In the rows, 128 means zero.
Families of rows that turns and mirrors carry onto each other, the same ones carrying the whole set onto itself: the rest of each named row's family, in list order
4 families of 8 rows
vufo: [119  89 139 110 131 106 106 132 102 145 145 102 130 120]
dopa: [103  88 115 111 115 113 119 154  68 113 136 104 134 111]
vepot: [130  94 125 108 105 113 106 128 128 133 147 104 131 128]
did: [112 111  78 120 101 130 125 139  91 105 134  83 134 129]
Koni: [111 111 124 124 141 120 107 120 105 149 120  81 131 124]
Mus: [126 108  99 124 120 126 105 119 127 141 141  78 129 130]
pusam: [ 99 107  99 124 130 122 126 137  70 113 117  80 134 118]
seme: [113 104  78 123 105 131 122 134  94 102 126  80 132 128]
Puzi: [130 113 106 125 118 118 104 116 130 137 134  84 129 130]
Nalem: [114 107  78 123  98 128 124 136  86 106 128  84 135 128]
fov: [109 106  75 124 103 131 118 142  94 109 131  80 133 121]
leses: [108  92 114 113 110 112 124 145  61 112 130 104 136 119]
sipif: [106  86 118 109 119 113 124 146  66 107 130 103 133 119]
dek: [133  88 121 108 106 116 101 127 126 130 144 105 126 133]
sakup: [117  98 143 110 130 105 110 130 106 144 138 103 133 120]
Lise: [ 99 114  96 121 123 124 127 140  69 117 125  82 137 120]
domug: [120  83  97 108  94 120 121 144  91  95 139 104 132 127]
vopim: [118 116 124 126 138 110 107 118 110 146 126  84 131 122]
vil: [132  87 117 109 108 115 102 129 126 134 155 100 128 129]
gazum: [136  96 123 112 110 108 102 124 126 132 148 104 128 130]
Mis: [125 113 105 121 114 124 108 119 133 137 137  82 133 130]
vegi: [118  90 143 108 130 107 104 129 103 141 133 106 128 124]
tugot: [120  90  96 111  89 119 122 144  82 100 138 103 133 127]
detif: [124  98 140 114 130 101 106 126 106 143 138 104 130 122]
tul: [111 117 123 124 136 116 113 122 112 150 127  81 134 121]
pivu: [117  86  94 109  93 121 116 151  91 102 143 103 130 122]
Fenu: [104  96 116 107 115 113 126 148  64 112 135 105 136 118]
dof: [ 95 108  97 126 127 124 121 144  70 119 121  81 135 112]
zuk: [102 109  96 124 118 121 127 138  64 117 119  84 136 119]
karo: [112 110 120 125 143 118 107 123 105 152 132  78 132 120]
dasi: [117  91  97 106  93 120 123 147  84 100 146 105 133 128]
gatin: [124 109 102 123 116 127 104 117 130 136 129  81 128 134]

Which other rows belong to the same family as gatin? Koni, pusam, seme, sipif, dek, domug, vegi
Which other rows belong to the same family as dof? vufo, dopa, Mus, fov, vil, pivu, karo
Which other rows belong to the same family as dasi? vepot, did, sakup, Lise, Mis, tul, Fenu

Families of rows that turns and mirrors carry onto each other, the same ones carrying the whole set onto itself: the rest of each named row's family, in list order
5 families of 8 rows
Bato: [104 140 128 133 122 109 153 130]
Sibi: [130 126 117 116 116 105 148 122]
rafi: [136 143 114 149 154 135 139 130]
nava: [103 148 130 141 119 120 137 126]
vam: [124 142 145 147 115 136 130 132]
zabif: [139 144 114 116 151 139 134 140]
sus: [112 129 124 125 117 126 117 116]
Rab: [107 118 141 132 125 137 132 119]
Mudo: [105 121 142 123 128 119 150 129]
kolim: [154 150 124 139 141 137 136 122]
lozak: [140 154 118 122 138 143 125 139]
nura: [116 128 122 117 113 112 133 117]
Lud: [107 120 134 117 129 125 142 111]
didi: [144 128 138 151 125 144 133 130]
zop: [159 134 129 144 129 137 145 128]
vit: [137 119 122 146 136 142 118 131]
lupo: [151 117 119 145 139 134 132 138]
fugaf: [115 127 132 113 129 123 150 152]
neri: [123 125 124 109 132 118 152 109]
Ponu: [114 133 123 130 134 106 164 133]
suvip: [123 121 143 146 123 144 129 127]
suna: [123 124 123 108 145 126 152 150]
Dibat: [112 152 126 149 128 133 126 125]
Tek: [116 119 130 115 144 115 156 123]
kurur: [144 133 119 114 135 117 157 112]
lozuz: [126 150 120 153 142 139 128 127]
Vir: [132 157 127 126 122 140 124 142]
kago: [146 122 116 124 125 108 153 132]
liv: [108 129 148 136 116 127 139 132]
gofi: [159 136 120 130 133 125 154 119]
Falad: [133 131 116 110 154 132 146 144]
Menav: [113 137 136 119 115 127 141 151]
deza: [121 148 135 125 113 134 130 148]
topa: [154 117 115 135 134 120 148 138]
mosa: [129 131 116 134 149 112 164 136]
pebes: [143 150 135 148 125 140 129 128]
Kav: [120 124 125 137 127 138 112 122]
Veba: [151 141 117 125 153 128 147 120]
med: [135 128 120 114 154 120 156 120]
Vikiz: [138 135 112 141 157 124 154 134]

Which other rows belong to the same family as Vikiz? Bato, rafi, nava, Ponu, Dibat, lozuz, mosa
Which other rows belong to the same family as Vir? zabif, lozak, fugaf, suna, Falad, Menav, deza
Which other rows belong to the same family as kago? Sibi, sus, nura, vit, lupo, topa, Kav
Which other rows belong to the same family as didi? Rab, Lud, zop, neri, suvip, kurur, gofi

